One vector is turned by the same rotation once a step. Each row is the vector after some number of steps, and that number follows the row.
The counts run from 0 to 475.
[114 121 129 152 106 113  72 105 104 155 147 140 137  69 117  87 101 129
 158 118 110 117  88  96  95 104 111 141 121 133  83 123 176 128 103 133
 105 112  98 162 115 120 176 178  98  98 130 131 111 131 111  82 163 137
 124 125  85 118  97]
258
[116 143 129 123 131 116  88 146  97  93 123 150 124 111  89 117  82 134
 173 134 154 118  94 103 177 138 116 144 131 150 105 119 139 125  86 114
  95 108  76 147 127 132 133 175  94 107 155 162 143 178 138  84 168 133
 146  93  90 115 125]
318
[106 135 101 136 100  88 132 109  84 119 145 144 154  89  87 124  84 118
 166 138 132  53 106  87 111  98 119 139 114 132 141 136 115  95 100 126
 107 123  72 109 175 129 122 122 107 117 143 158 121 160 107  98 171 146
 127  95  83 120  96]
15
[120 101 124 113  88 116 113  61  59 135 126 114 172 101 131 106  99 112
 145 139 116  92 126 112 123 107 103 153 120 128 115 141 116 104 102 119
 103  80  86 109 150 129 167 112 114 143 125 152 124 146 138 110 130 141
 137 111  61 138  92]
138
[114  96 126 115 137  93 107  96  91 134 168 128 144  87 105 144  95 137
 177 138 135  83 114 112 140 105 104 133 102 153 152 151 136  85  94 130
 122 143  88 163 154 123 114 152 105 107 156 192 114 157 101 102 168 138
 124 116 102 100  87]
349
[126 126 119 120  98  85 135  83  72 121 119 131 148  98 104 139  78 130
 176 151 125  76 128  91 127 123 115 161 109 149 110 139 101 107 109 101
 106 126  73 110 162 129 118 116  75 142 139 164 129 157 146 118 138 157
 120  94  84 126 100]
472
[126 128 145 140  83 100 115 130  65 128 118 131 144  99  95 101  83 132
 148 121 131  80 103 118 130 129  87 137 130 133 131 120 106 117  98 151
  71 102  75 119 143 128 179 108 112 146 142 144 134 153 154 106 140 148
 125  90  48 135 100]
166
[130 110 157 103 114 116 100  91  89 115 112 133 121 116 101 108  71 124
 177 103 158 107 123 108 163 148 118 150 112 154 103 129  99 122  95 104
  95  92  88 126 111 116 140 148  79 122 144 169 124 159 149  99 149 161
 119  86  77 114  92]
217
[121  99 151 135 125  87  94  86  80 143 150 128 169  81 115 119  86 133
 171 106 101  84 103 122 126 122  81 138 112 135 142 144 138  86 103 133
 123 115 116 154 131 105 152 133  95 109 124 159 117 126 122  92 143 153
 111 106  84 116  59]
249
[102 142  72 142 100  82 127 139  91 171 139 124 122 101  94 120 124 120
 155 134 112  67  89 102 114 111  90 120 114 141 137 146 140 111 108 118
  81 110  79 161 160 137 160 135  79 132 163 140 125 148 112  80 155 116
 138 122  82 130 124]
410
[117 103 131 113 118  85 103  86  66 125 159 134 161  90 118  97 104 122
 158 109 137  92 128 109 136 121  92 162 126 147 131 140 120  93  90 133
 110 109  90 151 155  95 145 150 120 104 136 178 111 131 125  92 131 150
 127 126  87 105  57]
243
[117 146  95  93 100 122 107 119  84 154 132  83 106 109  91 134 108 154
 170 151 125 115 127 114 165 133 102 136 105 165 129 120 126 126 114  86
  91 109  88 135 133 125 162 137  59 148 161 128 149 162 166  94 145 121
 132  79  70 139 127]
78
[130 117 100 135  99  98 115 123  81 162 123 103 123 125 104 136 107 107
 166 151 105 101  97 118 129 115  96 119 118 138 122 155 140 124 111 113
  83  97  82 136 118 159 167 122  80 144 149 137 156 169 135  96 158 111
 145  97  44 146 141]
55
[113 145 129 128 137 122  96 129 107 120 121 131 124  97  95 118  83 168
 169 120 141 103  94 107 178 134 113 155 115 162 128 112 131 116  84  96
 108 112  97 153 129 121 125 175  59  98 168 144 120 155 134  76 162 126
 126  80 120 116 114]
324
[118 139  93 126 113  89  88 119  90 162 152 118 143  80 107 126 117 130
 174 171 109 117 108  89  88 106 116 133 105 141 108 133 174 102 110 105
 111 152  85 164 141 139 135 164  66  99 128 136 128 149 113  85 165 132
 118 127  96 130 107]
2
[125 103 120  92  88 121 103  77  87 124 112 130 130  96 103 122  87 107
 172 146 137 106 130  94 118 124 143 126  96 148  96 136 124 111 115 116
  80 103  84 108 127 136 150 128  85 143 127 153 131 158 135 115 157 161
  99  80  60 128 109]
111
[118 131 103 129 110 104 123 103  83 139 149  91 142 102  93 127  83 149
 164 127 124  64 117 102 121  90 113 133 102 133 153 135 115  91 121 136
 114 123  75  95 143 132 133 117  79 107 144 131 134 169 115  87 180 133
 110  94  95 143  83]
21
[129 103 140 109 110  86 119  86  76 115 127 144 108 113  93 115  82 119
 176 100 152  92 126 116 157 144 108 153 116 153 110 128  97 123  98 116
  88 104  81 132 132 111 139 146  98 130 156 179 131 162 150 115 133 160
 125 102  71 107  85]
216
[106 125 139 143 119 153 105 131  84 161 128 105 160 106 112 126  95 151
 155 149 149  96 105 113 136 109 104 159 116 123 152 155 128 101  86 108
 107  95  93 138 148 153 137 127  70 136 141 128 136 149  97  83 181  93
 150  78  65 148 131]
45
[114  96 135 148 125 112  98 122  73 127 138 134 156 112 105 130  93 119
 151 109 131  80  94 132 177 122  89 137 131 127 146 140 110 110  77 132
 107  71  89 155 146 127 155 138 121 127 168 177 130 162 102  95 158 111
 159 100  74 121 112]
294
[118 150  98 132  86 130  78 119  76 152 149  75 140  92  97 118 112 147
 143 170 124 117 127 100 109  84 122 146 113 120  94 119 157 127 117 117
 109 123  78 123 134 147 166 157  82 109 143 115 135 174 103  77 164 109
 143 108  83 156 123]
29
[113 128 100 141  86  92 139 116  69 163 134 135 121  91 119  73 133 108
 150 107 132  86 107 103 105 116  87 151 120 145 113 135 127 105 105 137
  68  93  73 144 133 118 177 136 103 124 148 125 122 123 139  87 135 131
 128 129  66 136  98]
159
[104 123 131 134 104 142 103 103 106 154 140 108 113  83 100 109  81 158
 149 107 110 101 107 121 163 108 105 130 121 150 134 111 132 130 105 134
  98  83 106 140 112 129 199 138  86 157 169 120 137 144 166  88 169 125
 129  89  76 127 117]
178
[116 142 125 129 117 120  97 134  94 116 109 110 148 100  78 138  74 150
 159 154 130  91  91 114 161 117 107 123 113 148 136 119 121 109  98 132
  81 106  82 118 153 158 155 125  86 143 156 144 135 180 134 103 160 129
 116  67  79 144 138]
423
[129 115 138 121 107  73 123  91  83 131 126 152 115 108 101 119  98 117
 167 105 146  83 115 105 134 129 110 165 120 152  90 121 107 133  94 115
  90 117  83 159 143 103 145 152 107 133 165 189 110 148 135 116 126 167
 132 121  79 112  91]
215
[125 142 116 110 102 109 121  90  79 132 110 134 139  92 114 108 111 135
 172 148 165 106 126  78 116 116 127 182 102 159  84 128 114 108 102  93
  89 121  61 132 154 130 114 146  66 112 142 148 103 146 122  96 135 149
 117 113 104 143 114]
470
[121 118 115 127 125 126  93 129  57 111 123 118 188 105 119 114  94 114
 150 153 119  97 102 114 153 108 103 132 122 124 134 152 134  80  89 120
 105  82  77 112 145 156 143 117 107 114 124 146 150 170 125  88 162 116
 144  83  71 143 117]
395
[112 127 106 112  85 123 114  91  95 159 120 138 115 104 101 129  92 111
 172 165 138 115 128  82 123 127 139 152 101 155  88 136 145 135 104  76
  94 106  95 135 129 137 129 160  65 153 146 143 130 157 135  98 171 135
 138  95  71 113 130]
463
[132 110 160 121 121  74 119  77  77 126 122 129 129 103 111 121  75 143
 175  97 137  91 116 123 156 124  94 163 114 160 111 125  94 109 103 124
 111 128  83 134 126 110 138 139  87 118 152 175 122 153 150 112 124 165
 118 112  97 121  66]
221
[116 114  83 103 131  86  80  96  96 132 133 115 135  79 110 123 125 125
 158 141 108 108 105 111 145 103 109 135  95 167  92 119 146 103 108 120
 100 111  75 170 155 128 161 181  94  95 161 173 106 156 111  93 114 147
 115 117 128 124 104]
337
[110 120 126 104 100 134 117  87 103 180 134 113 108  76 111 121 125 145
 173 150 155 116 125  94 112 120 120 153  86 166 115 134 144 101 103  97
  91 137  98 167 130 131 147 158  56 133 150 130 103 115 123  96 162 133
 103 114  90 120 114]
102
[110 142 115 141 121 104 151 117  91 153 127 127 119  92 106 119 110 160
 170 138 145  75  99 101 156 105  93 159 113 167 140 127  96  84 102 129
  87 131  61 152 155 149 142 128  80 133 177 144 133 154 151 100 144 126
 133 114 102 140 121]
70
[100 143 134 136  99 135  99 120  90 164 155 100  97  78 108  99 112 164
 144 127 141 118 123 105 147 106 103 166 124 158 116 106 139 134 106 136
  89 113  88 171 133 116 197 165  96 139 182 124 128 136 144  89 144 116
 143 130  83 134 123]
180
[101 128 115 131 101 117 114 102  85 163 151 111  96  79 113  95 120 155
 135 109 131  97 115 115 150  96  99 156 122 168 114 111 123 116 107 149
  78 102  78 174 137 119 202 157 106 140 184 137 118 132 144  88 133 121
 134 141  93 130 115]
181
[117 105 114 142 112 114 120 110  81 178 127 103 138 119 118 133 108 127
 160 131 121  72  99 124 138  98  88 127 100 137 150 165 120  86 110 113
  98 100  89 138 125 156 161 109  65 138 149 133 139 146 118  94 167 103
 139  97  65 150 119]
49
[111 104 112 113 106  95  89  67  82 132 163 119 132  89 106 122  77 118
 167 120  94 114 131 114 149 111 109 135 129 151 107 123 148 134  99 115
 131 104 111 136 121 117 162 155 107 134 151 160 137 161 171  94 149 148
 154 121  85  98  80]
233
[106 138 100 112  97 119  99 122  80 103 148 139 145  94  84 115  80 106
 165 163 137  92 117  79 117 106 136 126 118 128 119 141 147 112 101 117
 101 110  87  98 152 140 120 143 108 115 123 151 133 171 121  89 191 141
 131  89  67 110 108]
11
